Each row is where one point has got to under a steady rotation. How many steps took it there?
The counts run from 0 to 197.
[-54  -2  55  13   6 -13  32 -22 -11 -34  -6  -7 -13   3  17 -36  -5 -22
 -19  -6  13 -29 -28  23 -62 -10  33 -11 -11 -17   1  17   8  22 -15  35
   8 -15 -16 -19 -23 -14  -5  -1  25  22  12  -7 -10  29  14  25  -4  24
 -10 -48 -33  16  11  15 -20 -10   4 -36  12  34  -3   3  -6  32   5  35
   1   1 -27  20 -32 -18   1 -11   8   9  -8] : 31
[-44 -11  53  13   9  -6   5  -7 -12 -25   1   0   1  17  -1 -19 -12 -24
   7 -21  12 -23 -36  31 -37 -10  38 -12   6 -33  38  33 -10  15  -3  34
  14  -4 -20 -25  -5  -2  10  -1  25  27  38   9 -26  42  10  14 -12  20
  11 -44 -29   5   7  27 -17 -15  -1 -44   0  42   5   7  -7  14   9  28
  -1   3 -25 -10 -26 -33  18 -27   8   5 -17] : 132
[-41   4  62  -6  16  -8  19 -12 -16 -18 -16 -15  -1  15  12 -32  13 -28
 -13 -11  18 -29 -30  18 -51   5  29  -8  -5 -32  12  27  -7  14   1  49
  27 -21 -16 -33 -30 -14  -3   3   3  16  31 -14 -12  18   4  -1   3  24
  24 -27 -37  15  -4  12 -14 -24   6 -37   6  46  -1   7 -17  21  -4  32
  23  11 -20 -10 -18 -16   4 -14   5 -25 -39] : 35
[-38 -22  55   6  17   1  15 -21 -17  10 -10  -8  -6  18  -2 -14  -1 -13
   0  -4  47 -43 -18  19 -38   3  17 -32 -15 -23  16  21   2  -4  -5  16
  14 -24  10 -18 -22  -9   8   5   9  22  15  10 -29  18   0   9 -10  24
 -18 -46 -24   1  11  52 -25 -41 -19 -53  10  52  18 -14 -25  24 -16   6
  13  21 -13  11 -21 -20  13 -17  20   3 -20] : 2
[-57 -14  34   9   9  -6  26  -8 -10   2 -14 -14 -33  -8  -9 -11 -14  10
   9  -4  42 -33  -4   9 -26   7  37 -27  -6 -56   1  22 -19  24  15  23
   8   2 -15 -13 -23 -27  -1  12 -10  36  12  14  -5   9  21  12 -19  37
 -15 -53 -30  20  10  48 -17 -21   0 -42   0  31  21 -12  11  20 -10  15
   7   9 -10 -26 -28  -6  12 -13  26  -6 -22] : 74
[-42  -1  61  11  12  -4  21 -20 -15 -26  -3  -6 -11  11  17 -39  -7 -13
 -14 -12  12 -29 -31  39 -64  -8  27 -11  -4 -26  11  24   6  18 -18  36
  22 -13  -7 -27 -25 -10  -8  -9  15  19  15   4  -6  29  15  24 -12  15
 -11 -45 -44  21  13   6 -22  13   7 -38  11  36   9   5 -15  25   5  24
  14   5 -28  23 -23 -19 -10 -16  21  14 -16] : 30
[-28  -4  43   5   7 -14  12 -11 -21 -11  12 -17   1  -5  16 -28  -1 -41
   8  -8   5 -35 -31  34 -30   2  52 -13 -12 -44  29  26  -6   7  13  37
  31  -2 -10 -32 -19 -22  22  -7   0  40  31   0  -9  41   2   6  -5  26
  -4 -48 -54  13   6  17 -15  -6   2 -11   8  33   6  21  -4  32 -15  13
   0   6 -21 -21  -1  -5   8 -24   7   3 -36] : 140
[-54   7  39  15   1   0  23   3   0 -27 -23   9  -9  10  -3 -35 -11 -43
 -17 -15   8 -28 -31  16 -22  -3  40   1 -19 -30  10  14  26  30  -9  24
   4 -20   5 -14 -15 -22  -7  19  36  20  10 -11 -27  31  21   5  21  21
  -8 -49 -21  20  10  30 -11 -27  10 -21  13  39 -11  -3 -20  10  -6  24
  22  12 -12   6 -34 -26 -11 -25  20  16 -27] : 23
[-56 -19  43  20   5 -17  20 -12  -5 -15 -10   3 -29  31   7 -18   1 -12
  -3  -2  29 -17 -24  20 -27  15  38 -22 -28 -36  15  30   0  32  -5  17
  11 -23   0 -15 -21 -34 -26  -7  21  12  29   6 -18  13  19  22   1  15
 -22 -50  -7  10  -1  63 -16  -2  -6 -42  19  32   7 -23  -5  21 -10   6
  18  22  -9  28 -30  -5  -5 -24  26  10 -26] : 92
[-45 -16  44   0  22  -3  29  -5 -11   6 -14 -17   3   0  13 -37  -6 -52
  -4 -18  12 -35 -38  21 -23 -11  47 -11  -3 -34  22   9  -8  19  21  43
  29  -7 -16 -30 -18 -12  28   3  21  41   9  -7 -26  37  19  -1  16  19
   2 -45 -25   7   1  19 -14 -22   0 -25   2  36 -16  38   8  15 -12  18
   1   4 -23  -9 -15  -8   7 -33   5  -5 -31] : 138
[-48 -11  37  31  -3   1  43 -12  -1  -2 -19  -7 -22   3   7 -36 -26 -13
  -6   5  31 -53  -8  18 -18  -6  29 -23  -2 -34 -11   1   0  44  12  12
   4 -21   2 -19 -19 -30  13   5  19  47   2   7  -7   5  31  26  11  35
 -34 -63 -28  20  12  42 -10 -10   4 -21   7  37  -2   3  -2  20 -11   9
   5  15 -15   6 -27   4  -8 -13  26  15 -21] : 178
[-58  -7  53   3   2  -8  17 -10  -2 -11  10  -4 -18  15   5 -29  -8 -26
  10  13  38 -22 -19  26 -36  -1  13 -13 -18 -43  -2  11 -24   4  -4  12
   9  10   0 -19 -12 -28  13  11   4  35  13  17   2  10  17   4  -3  15
 -20 -71 -12  17  -2  44 -50  -2 -11 -34   7  54  12   0  12  28  -8  23
  -4   0 -17  -1 -25   2   5 -21  25   5 -16] : 161
[-38 -18  40  22   9  -2  47 -18  -3   5 -20 -17 -22   0  12 -30 -26 -11
   2   0  35 -35 -10  28 -12   2  33 -27  -9 -45   3   1   2  33  15  10
   9 -11   3 -19 -23 -35  -3  -4  14  45  -5   1  -9   3  32  13  10  28
 -28 -66 -30  17   9  49   0   4   6 -21  15  27  -2   1  -9  21  -2   0
  20  17  -5  16 -27   6 -12 -13  24  27 -25] : 179
[-51 -12  51  -4   2   4  17   6  -9  10 -16   2 -20  27  -9 -36 -13 -20
  25   1  38 -32 -21  14  -3   9  28 -15  -7 -42   5   3  -8  33  17  11
  13 -21  27 -24 -20 -37   9  -6  17  35  12   4 -28  -6  21   1   6  23
 -14 -41 -15  18   1  65 -20  -6  -8 -32  24  47  -2 -14 -15   3 -13   0
  23  24 -16  -3 -13  -6  -4  -8  19   2 -29] : 86
[-59   4  40  -9   7  -6  18  -1  -8 -12   0 -14 -21  -9   0 -49 -20 -26
   8   4  25 -40 -32   4 -40   9  41  -3   8 -49 -11  10   4  33  15  29
  15 -10  -2 -33 -19 -25  22  -4  18  44   6  -6 -14  25  18   2   0  29
   0 -40 -33  26  11  34 -29 -18  -4 -11   2  35 -21  19   7  13  -7  27
  11  -7 -31 -31  -7  -8   3 -18   0 -18 -18] : 146
[-54 -36  34   8  19 -13  34  -4  -8  -3   1 -21  -7  16  22 -18 -16 -16
  -8  -5  28 -50 -21  21 -36   0  18  -2 -10 -42  17  19 -20  24  -5  27
  11   5 -15 -30 -15 -20   5  28  -7  31   7  18 -17   9   7   2 -12  11
 -17 -50 -39  15   0  42 -16 -23 -11 -38  20  25   8  -3  -6   9  -4  19
   0  21  -9 -28 -31   6  10 -30  28   6 -34] : 64
[-60  -5  40  -1 -10   3  22   7   9   2 -16  10 -21  19 -16 -36 -18 -12
  12   5  44 -32 -14   0  -6  13  30 -21 -10 -46  -4   1 -10  33  10  16
   3 -15  23 -15 -19 -29   4   0  22  35   5   1 -27   1  26   1   9  27
 -11 -46  -5  22   8  65 -26 -21  -7 -29  16  51 -11 -18  -7  -1 -19   9
  19  25  -9 -11 -25 -17   5 -10  21  -5 -24] : 85
[-39  -8  50  -9 -12  -5  10  -8  19   2   9  10 -31  24  -2 -36  -6 -11
   4   4  38 -47 -30  14 -42  -1  23 -13   4 -35  17  16  -4  18 -13  30
   3  -5 -15 -31 -25 -20   4   7   5  38  30  21  -4  14  14   3   8  -3
   0 -54 -13  21   3  45 -55  -4  -9 -23  -2  48  11   8   7  21   2  17
   0   9  -9 -14 -22 -10  19 -34  34   3 -15] : 159
[-51 -37  32   3   7 -10  32  -1   2   4  -9 -18 -19  13  12 -21 -15 -11
  -6 -14  24 -33 -28  24 -42   3  31  -4 -10 -49   8  24 -17  35  -4  27
  15   4 -19 -34 -26 -28  -1  30 -14  27  16   9 -11  10  12   5  -4   7
 -16 -51 -31  25   2  36 -26 -12  -6 -34  17  20  18   1   5   6   0  14
  11  21  -8 -20 -34  10  14 -34  33  -7 -35] : 65
[-55   0  44   5   1   4  21 -15 -19  -6 -14  -3 -10  13  -3 -20  21 -16
 -24  -7  34 -34 -24  15 -34   5  18 -32 -24 -32 -13  10   5  25   2  22
  19 -22  -4  -9 -28 -18  -5   7  14  21  17   9 -13  21   9  19  13  37
 -15 -36  -3  15   2  44 -38 -47  -2 -32   5  46   5 -15   7  27 -26  20
   8  19 -20   4 -22 -22  16 -24  32 -18 -27] : 5
[-41  -3  22   4   5  -9  16  -1 -12 -22  -8  -8  -7  -9   9 -31 -22 -31
  -8 -13   6 -42 -22  19 -29 -18  48  -9  -8 -33  20  25   9  15  -5  31
  10  -1 -23 -17 -12 -18  22  14  11  44  19   2 -17  43   8   6  -3  19
 -14 -64 -42  21  17  23 -22 -37   3 -17   5  32   1  16   0  12  -8  24
  -9  13 -13 -40 -12 -23   5 -33  12   7 -24] : 142
[-40  -9  65 -13  22  -4  17 -13 -28 -26  -3  -6  -3  27  -1 -23  10 -31
   4 -22  17 -24 -38  18 -39   6  34 -17  -8 -25  43  25  -4  13 -13  21
  26 -10  10 -15 -14  -3  -9 -18  19  39  11  -4 -31  21   7  -1  -3  16
   2 -30 -44   6  -6  35 -14 -17  -8 -46  17  43 -13  -5 -36  15  -6  20
   6  13 -10   4 -14 -33  -1 -13   9  10 -21] : 122
[-45 -10  56  10  -5   5  32 -21  -1 -24 -20   2  -9  26   0 -18  10   6
  -7  -5  27 -33  -5   6 -35   0  29 -33  -2 -24  -3  21  -3  28  -7  36
   7 -25 -15  -4 -29 -14  -9   2  13  24  19   5 -13   5  11  28 -10  29
   2 -37 -22  11   7  39 -16 -22  -7 -59  -4  51  11 -28 -12  23  -8  25
   9  25 -11   3 -36 -27   8 -14  27  -9 -22] : 194
[-65 -15  38  -2  -3 -15  26  -3   5  15   5  -9 -14   7  27 -40 -18 -30
  -9   2  29 -31 -22  13 -38   0  29  -7  -9 -40 -18   7 -19  25  13  42
   6   1 -16 -30 -34 -37  11  24  -2  27  16  -5 -11  12  12  12  15  18
 -10 -53 -18  17   2  39 -26  -9  -7 -18  20  27   0   9  23  15  -8  19
   5  11  -4 -24 -17  13  13 -32  16 -11 -30] : 67
[-51  10  57  12   1   8   9  -5 -19 -20  -6  -1   3  17  16 -42  -6 -30
  -4  -4  16 -33 -39  31 -40   2  28  -1   7 -38   1   3  10  38   3  31
  18 -26   0 -35 -20 -19  -2  -7  24  20  22 -13 -21  19  11  13   4  32
  16 -23 -37  19   5  28  -6  -3  17 -19  16  39 -11   6 -29  19   1  41
  32   8 -39   7 -26 -20  -2 -13   5   1 -27] : 26
[-58  12  59  -3   2  -3  26  -8 -16 -22  -7  -9   9  -2 -11 -40  -4 -38
  12  -1  17  -9 -14  20 -21  -6  33 -20 -17 -43  14   9 -19   1   9  28
  20  11  -5  -7  -9 -15  18   4  12  42   1  -6  -6  26  17  -8  -4  34
   3 -61 -38  22   5  21 -24 -12   1 -40   4  58 -12   9  -7  26  -5  36
   4  -4 -22 -11 -21 -19   1   2   7  -3 -21] : 42
[-51 -18  40   8   5  -4  20 -10 -17  -1  -6 -16 -14   0   2 -21 -13  -5
   5   6  36 -40   3  21 -29  -5  26 -27 -10 -49  -8  15 -16   9   0  20
  13   2  -5 -16 -17 -31  20  14 -11  42  12  11   0  14  10   8 -21  36
 -26 -64 -37  21  12  41 -23 -20 -10 -39   4  37  21 -10  10  24 -12  14
  -2   9 -11 -27 -26  -5  11  -4  22  -4 -27] : 73
[-62  -3  55 -10   5   8  12   0  -7 -22   2   7  -6  21   6 -24   6 -39
 -14 -27  16 -12 -49  31 -32   4  35  -1  -4 -47  18   9 -12  43  -3  21
  24   2  -3 -18 -22 -16 -14  -3  17  32  11   3 -26  32  19   5  13  13
   2 -24 -19  16  -6  19 -28  -2  15 -36  14  32  -8   2   3  13   6  26
  14  19 -17   3 -29 -27   7 -27  18  -7 -28] : 127
[-52 -15  42  -6  12 -10  37  -3  -1  18 -25 -11 -28  -1  -2 -28  -7 -14
   4   0  40 -36  -4  -4 -19  10  41 -25  -9 -42 -19  10  -9  22  24  29
  19 -12  -1 -28 -30 -35  18   3   3  37   4   3  -6   7  20   7   3  28
 -18 -50  -7  18   8  49 -28 -31 -12 -36  -5  41   3  11  13  15 -23   4
   7  10   0 -16 -16   1   4 -13  13 -23 -29] : 76
[-33   0  58 -10  -6   7  25 -12 -18  -8  -9 -13  -3  11  11 -26  10 -29
 -17 -19  20 -35 -25  30 -31  -9  34 -17  -8 -33  21   8 -15  16  -8  40
  21   0 -14 -13 -22  -6  11   7  -7  44  11   2  -5  23   4   9   1  19
   0 -46 -44  19   5   1 -26 -11  14 -41   2  43  10  11  -9  34   0  18
   5  25 -21 -14 -28 -30  12 -21  28  -5 -28] : 38
[-38 -15  41   7   5  -8  28 -12 -14  -7 -19 -14  -9  24  17 -28 -13  -4
  -5  -6  37 -50 -10  18 -28   9  30 -21 -11 -32  17  19   8  34  -9  22
   0 -28   0 -18 -33 -33 -12   7  -9  26  18  -7 -13  -7  11  17  -3  32
  -2 -32 -50  20  10  59  -1 -12   3 -28  20  32   6 -23 -45  18 -10   4
  28  32  -6  -9 -33 -13  -1 -18  32   6 -30] : 184
[-51 -11  45   2  -5  -7  22 -13  10   5   4  16 -29  19   4 -36  -9 -23
  10  -1  35 -35 -23  16 -34  -8  17 -12 -10 -32  11  14  -5   9 -16  21
   5  -2  -6 -22 -19 -22  21  13   5  36  24  13   2   8  13   3   1   0
 -17 -73  -6  22   1  44 -56  -2 -12 -31   7  51  14   3   8  28  -2  15
  -7   5  -8  -7 -24  -1   8 -29  27   6 -14] : 160
[-48  -3  58   8   7   1   2 -14 -21 -19  14  -8  16  13  11 -20  -5 -35
  15  -9  13 -20 -39  38 -34  -2  24 -17   4 -38  36  17 -19   4   2  29
  22  -1  -7 -22  -9  -7  12  -5  23  33  25   0 -28  36   8  17 -12  22
   8 -45 -40   2  -2  26 -10   1  -3 -44   8  43  -4   0 -12  16   2  29
   1   1 -34  -1 -24 -28  14 -22  10  10 -26] : 131
[-47 -26  28   4  19 -23  35  -8  -2  -4   3 -13   3  19  27 -26 -22 -18
  -1   4  25 -57 -19  14 -48  -5  21 -11  -8 -32  10  27 -19  12  -1  25
   5   2 -14 -29 -15 -21  19  21  11  28  27   8 -16  12   4   7 -12  14
  -8 -56 -35  10  -3  44 -18 -20 -23 -29  17  29  -2   1 -10  14 -12  32
  -9  16  -8 -27 -25   3  11 -37  18   5 -29] : 63
[-36 -13  47 -16  13   6  24  -3 -13   3  -1 -23 -17  -3   5 -46 -17 -17
  19 -10  31 -55 -27  20 -36   1  33 -10  12 -36  23   9   0  19   8  23
  23  -5   6 -38 -16 -13  25 -12  -2  47   4  -2 -22  20  14  -9  -7  16
  -5 -45 -54  27  12  31 -25 -13  -8 -15   8  37  -9  29 -14  16   5  11
   7   4 -14 -21  -6  -1  -2 -18   7   8 -20] : 148
[-36 -20  52   8  11   0   8 -13 -26  -3 -12 -14 -19  16  -1  -7  10 -11
  -4  -7  39 -32 -17  25 -39  10  23 -38 -16 -27  15  26   8   5 -15  18
  21 -23   3 -18 -25 -10 -12  -3   1  17  25   8 -13  15   2  17 -13  28
 -19 -40 -20   3   8  48 -33 -30 -11 -54  10  41  35 -16 -18  23 -15   4
  14  19 -11  15 -25 -18   9 -19  26  -5 -27] : 3
[-49 -16  53  35  -5   4   2 -12   1   2 -15   5 -13   0  -1 -19 -10 -13
  -5  -7  33  -7 -25  31 -27  -9  51 -28  -7 -35   9  10  -6  22   8  27
   6 -20 -11 -15 -29 -28 -10  13  23  10  15  -4 -29  35  23  30   4  42
 -13 -53 -11   9  12  39  -5 -10   9 -50   7  30  10 -17   5  16   5  19
  20  12 -11  25 -46 -27  13 -17  17  12 -18] : 101
[-36   6  62 -11  -7   4  20 -14  -3  -4  -9  -6 -16   4   3 -31   5 -28
  -9 -18  12 -18 -28  32 -29 -10  46 -14  -5 -36  21  15  -7  24  -7  40
  21  -1 -20 -19 -33 -10   0   6  -2  41  12   4  -5  30  12   7   8  19
   3 -48 -33  21  11   3 -32  -5  15 -37   1  46   9  16   2  30   6  19
   3  14  -9  -8 -25 -30  13 -18  24  -2 -18] : 39
[-39 -19  33  24  -3  -2  42 -13  10  12 -15   2 -17  15   6 -28  -1 -32
  -5   0  30 -35 -18  25   1  -5  32 -26 -18 -43  18  10  -7  27   7  18
  13 -10 -16 -24 -15 -22  20  12   7  35  19  15  -8  18  21   7  16  12
 -23 -71 -12  13   2  43 -25 -19  -1 -18   4  43  12  10  14  25 -10   2
  -4  22  -3  -4 -24   4   8 -34  37  12 -35] : 169
[-22 -14  40   0  -6  -6  28 -17  -6  14   2  -9 -22   4   0 -28   2 -13
  12   3  40 -43 -13   5 -14   9  47 -46   4 -43  17  13  -4  24  14  22
  12 -19  -5 -19 -29 -33   0 -22   3  48  26   6 -10   4  16  15   9  33
  -5 -43 -40   6   9  59 -20 -16 -15 -12   3  33   2  -5   0  36 -33   2
   1  26  -7 -18  -4  -7  20 -19  18  -7 -26] : 79
[-43   8  51  -4  14  -5  42   4  -8 -23 -18  -6  -8  18  -6 -36   5 -26
   7 -11   7 -50 -15   8 -20   0  37 -21   5 -34   8  26 -12  22   3  38
  30 -10 -11 -23 -13  -5  36 -18  15  42  17  10 -10  13   7  -2 -12  14
  17 -41 -28  14   8  21 -26 -15 -10 -45  -7  59   0  19  -7  14  -7  24
 -10   3 -13 -29  -9 -16   1 -20   9 -22 -37] : 45
[-48  -5  60   9  -1  -2  26 -21 -17 -18  -3  -3  -5  23   7 -19   2   9
   1   0  30 -29  -6  16 -39   2  26 -35   0 -24   2  16 -13  19  -6  31
  12 -21  -2  -9 -26 -21 -10   1   8  19  23   1  -6  -4   2  24 -18  35
   6 -42 -39   9  11  40 -12 -10 -10 -57   7  47  15 -29 -22  30 -13  23
   9  26 -13   2 -32 -22   8  -8  22  -1 -22] : 193
[-59 -12  46  10   7  -7  17 -14   0 -16   3  -8 -18  13 -11 -25  -3 -12
  14   5  43  -6 -31  18 -36   8  14 -23 -14 -57  16  16 -25   9  -1   9
  12  15  -3 -19 -16 -22   2   9   8  35  16  22   0  14  19   3 -10  27
  -6 -65 -18  14   1  49 -32  -2  -6 -27  13  49   5  -6  14  27  -3  26
   8 -11 -28  -7 -35   0  17 -14  23  -2 -17] : 162
[-50   9  36  28  -5   4   8   1 -12 -21 -28  15 -18  13 -22 -16   4 -12
   6 -10  25 -23 -26  27 -14  10  47 -24 -14 -33  14  21  11  27   0  12
  15 -25   0 -22 -11 -13  -2  -4  24  26  33   9 -20  35  20  21  -3  38
 -12 -47  -3  15  19  44 -26 -25  13 -40  -5  50  19  -7  -7  19  -4  13
  13   8 -22   8 -25 -36   3 -18  20  -2 -25] : 13
